The rows are grouped in 2 different ways at once, and each row is in one group of each. In each grouping, the first row asked about is in group 0, and each new group gets the next number.
The rows in order, each followed by its group in each grouping, the strongest grouping first:
0.2;-1.6;-0.2;-1.7;0.2;-0.9;0.9;-0.7 -> 0 0
-0.8;-1.8;0.5;-1.4;-0.4;0.6;0.5;1.0 -> 0 1
0.2;-1.5;0.0;-1.8;0.1;-1.1;0.9;-0.8 -> 0 0
-0.3;-2.0;0.7;-0.8;0.9;1.1;0.0;-0.7 -> 0 2
-0.4;1.5;0.2;-0.1;-0.1;1.3;-1.7;-1.2 -> 1 2
-0.4;1.6;0.1;-0.1;0.0;1.6;-1.8;-1.5 -> 1 2
-0.7;-1.7;0.5;-1.2;-0.2;0.8;0.7;1.2 -> 0 1
0.8;0.2;0.2;2.5;1.4;0.4;-0.2;0.1 -> 2 2
-0.7;-1.8;0.6;-1.5;-0.3;0.7;0.7;1.1 -> 0 1
-0.9;1.8;0.1;-0.7;-1.5;1.3;-1.2;0.9 -> 1 1
-0.2;2.0;-0.6;-1.2;-0.9;-0.6;-0.7;-1.1 -> 1 0
-0.2;-2.0;0.7;-0.7;1.3;0.6;-0.3;-1.0 -> 0 2
0.0;-1.5;-0.2;-1.6;0.2;-1.0;0.6;-1.0 -> 0 0
0.3;-1.2;-0.1;-1.8;0.1;-1.1;0.9;-0.7 -> 0 0
-0.8;-1.9;0.2;-1.2;-0.4;0.7;0.7;1.3 -> 0 1
-0.3;2.0;-0.7;-1.1;-1.2;-0.5;-1.1;-0.9 -> 1 0
-1.1;1.8;-0.2;-0.8;-1.7;1.2;-1.2;0.7 -> 1 1
-1.2;1.7;-0.3;-0.7;-1.5;1.2;-1.2;0.9 -> 1 1
1.1;0.5;-0.5;1.8;-0.2;-1.8;1.0;0.2 -> 2 0
-0.3;-1.9;0.6;-0.8;1.2;1.3;-0.2;-0.7 -> 0 2
-0.3;2.3;-0.6;-1.2;-1.0;-0.8;-1.1;-0.9 -> 1 0
0.1;-1.2;0.0;-1.8;0.1;-1.0;0.7;-0.8 -> 0 0
1.1;0.9;-0.5;1.9;0.0;-1.6;0.9;0.0 -> 2 0
0.9;0.7;-0.6;1.7;0.3;-1.8;0.9;0.0 -> 2 0
0.2;-1.5;-0.2;-1.6;0.1;-0.9;0.8;-0.7 -> 0 0
1.1;0.2;-0.5;1.6;0.2;-1.4;0.8;0.1 -> 2 0
-0.7;-1.4;0.5;-1.4;-0.2;0.6;0.5;1.4 -> 0 1
-0.3;-2.0;0.6;-0.6;1.4;1.1;0.0;-0.9 -> 0 2
-0.1;-1.2;0.2;-1.5;0.1;-1.2;0.7;-0.7 -> 0 0
0.9;0.9;-0.3;1.6;-0.1;-1.7;0.6;0.2 -> 2 0
-1.0;2.1;-0.2;-0.7;-1.3;1.1;-0.9;0.9 -> 1 1
1.0;0.1;0.2;2.9;1.3;0.6;-0.2;-0.3 -> 2 2
0.4;0.5;-0.2;2.2;-0.1;0.2;0.9;2.0 -> 2 1
0.0;-1.5;-0.3;-1.7;0.1;-1.0;0.5;-0.8 -> 0 0
-0.4;1.5;0.1;-0.2;-0.1;1.4;-2.0;-1.1 -> 1 2
0.2;0.3;0.1;2.2;-0.3;0.1;0.8;2.2 -> 2 1
-0.8;-1.7;0.5;-1.5;-0.1;0.5;0.7;1.3 -> 0 1
-0.3;-2.1;0.6;-0.8;1.1;1.0;-0.3;-1.0 -> 0 2
0.1;-2.0;0.7;-0.5;1.1;1.2;-0.4;-0.8 -> 0 2
0.1;-1.5;-0.2;-1.8;0.1;-1.2;0.7;-0.7 -> 0 0
-0.4;1.3;0.2;-0.1;0.1;1.4;-2.1;-1.2 -> 1 2
0.4;0.3;0.2;1.9;-0.5;0.1;0.7;2.2 -> 2 1
0.2;0.5;-0.2;2.1;-0.2;0.1;0.7;2.2 -> 2 1
0.0;-1.6;0.0;-1.8;-0.1;-1.1;0.8;-0.7 -> 0 0
1.1;0.8;-0.6;1.7;0.2;-1.6;1.1;0.2 -> 2 0
-0.6;1.6;0.1;-0.1;0.1;1.3;-1.9;-1.1 -> 1 2
-0.4;1.4;0.3;-0.2;-0.1;1.4;-2.0;-1.2 -> 1 2
0.0;-1.4;-0.2;-1.6;0.1;-1.2;0.8;-0.6 -> 0 0
-0.3;-1.9;0.5;-0.9;1.1;0.7;-0.2;-1.1 -> 0 2
1.0;0.7;-0.6;1.9;-0.2;-1.5;1.0;0.3 -> 2 0
-0.9;-1.6;0.6;-1.6;-0.1;0.6;0.9;1.3 -> 0 1
0.1;0.4;0.0;1.7;-0.3;0.1;0.8;1.7 -> 2 1
0.7;0.0;0.5;2.7;1.2;0.2;0.2;0.2 -> 2 2
-0.3;2.2;-0.7;-1.1;-1.1;-0.7;-1.0;-0.9 -> 1 0
0.7;0.4;0.2;2.5;1.4;0.5;-0.2;0.2 -> 2 2
0.1;-1.4;0.1;-1.7;0.2;-1.1;0.8;-0.7 -> 0 0
-0.5;1.7;0.1;0.0;-0.1;1.6;-2.1;-1.2 -> 1 2
1.0;0.1;-0.1;2.6;1.1;0.5;-0.3;0.1 -> 2 2
0.9;0.0;0.2;2.7;1.3;0.4;-0.3;-0.1 -> 2 2
-0.2;-1.8;0.7;-0.7;1.4;0.7;-0.3;-1.0 -> 0 2
0.1;-1.4;0.0;-1.6;0.2;-1.1;1.1;-0.8 -> 0 0
-1.0;-1.6;0.4;-1.6;-0.1;1.0;0.7;1.3 -> 0 1
-0.5;1.6;0.1;0.0;-0.1;1.4;-1.9;-1.1 -> 1 2
-0.3;-1.9;0.7;-1.0;1.2;0.7;-0.3;-0.8 -> 0 2
0.9;0.3;0.3;2.6;1.1;0.4;-0.4;0.0 -> 2 2
0.5;0.3;0.1;1.9;-0.3;0.2;0.8;2.2 -> 2 1
-0.5;-1.5;0.4;-1.2;0.0;0.6;0.8;1.2 -> 0 1
-0.9;-1.5;0.3;-1.4;0.0;1.0;0.8;1.3 -> 0 1
-1.3;1.6;-0.4;-0.7;-1.4;1.2;-1.3;0.7 -> 1 1
-0.5;1.8;0.3;-0.1;0.2;1.3;-2.1;-1.0 -> 1 2
-1.0;1.6;-0.2;-0.6;-1.4;1.1;-0.8;0.9 -> 1 1
1.0;0.7;-0.4;1.7;0.0;-1.5;0.7;-0.1 -> 2 0
1.0;0.5;-0.4;1.7;0.2;-1.7;0.8;0.1 -> 2 0
0.3;-1.4;0.0;-1.6;0.1;-1.0;0.9;-0.8 -> 0 0
0.4;0.3;0.0;2.0;-0.4;0.0;0.8;2.0 -> 2 1
1.0;0.8;-0.5;1.8;0.3;-1.7;0.8;0.1 -> 2 0
-1.1;1.8;-0.1;-0.7;-1.3;1.1;-1.2;0.9 -> 1 1
1.0;0.5;-0.5;1.5;0.2;-1.5;0.8;0.0 -> 2 0
-0.3;2.0;-0.6;-0.9;-1.0;-0.3;-0.9;-1.0 -> 1 0
0.0;-1.5;0.0;-1.7;-0.1;-1.2;0.8;-0.7 -> 0 0
1.1;0.5;-0.5;1.7;0.1;-1.6;0.8;-0.1 -> 2 0
-0.6;1.4;0.0;0.0;-0.2;1.6;-2.0;-1.2 -> 1 2
0.8;-0.1;0.1;2.6;1.2;0.6;0.0;-0.2 -> 2 2
1.0;0.5;-0.5;1.7;0.4;-1.7;0.9;0.3 -> 2 0
-0.8;-1.8;0.3;-1.4;0.2;0.7;0.7;1.3 -> 0 1
0.1;-1.4;0.0;-1.6;0.1;-1.0;0.9;-0.7 -> 0 0
-1.1;1.8;-0.1;-0.8;-1.2;1.2;-1.1;1.0 -> 1 1
0.7;0.1;0.2;2.5;1.1;0.4;-0.3;-0.1 -> 2 2
-0.4;2.0;-0.6;-1.0;-1.0;-0.6;-0.9;-1.1 -> 1 0
-0.5;2.0;-0.7;-1.0;-1.0;-0.5;-0.9;-1.2 -> 1 0
0.9;0.0;0.2;2.6;1.0;0.5;-0.1;-0.1 -> 2 2
0.4;0.2;-0.1;1.9;-0.4;0.3;0.8;2.2 -> 2 1
1.1;0.6;-0.5;1.7;0.0;-1.7;0.9;0.2 -> 2 0
-1.0;1.8;-0.1;-0.8;-1.6;1.0;-1.3;0.8 -> 1 1
-0.1;-1.5;0.2;-1.7;-0.1;-1.1;0.8;-0.7 -> 0 0
0.3;0.4;0.3;2.0;-0.3;0.1;0.8;2.0 -> 2 1
-0.3;2.2;-0.4;-0.8;-1.1;-0.7;-1.1;-1.0 -> 1 0
0.1;-1.3;-0.1;-1.7;0.1;-1.1;0.7;-0.8 -> 0 0
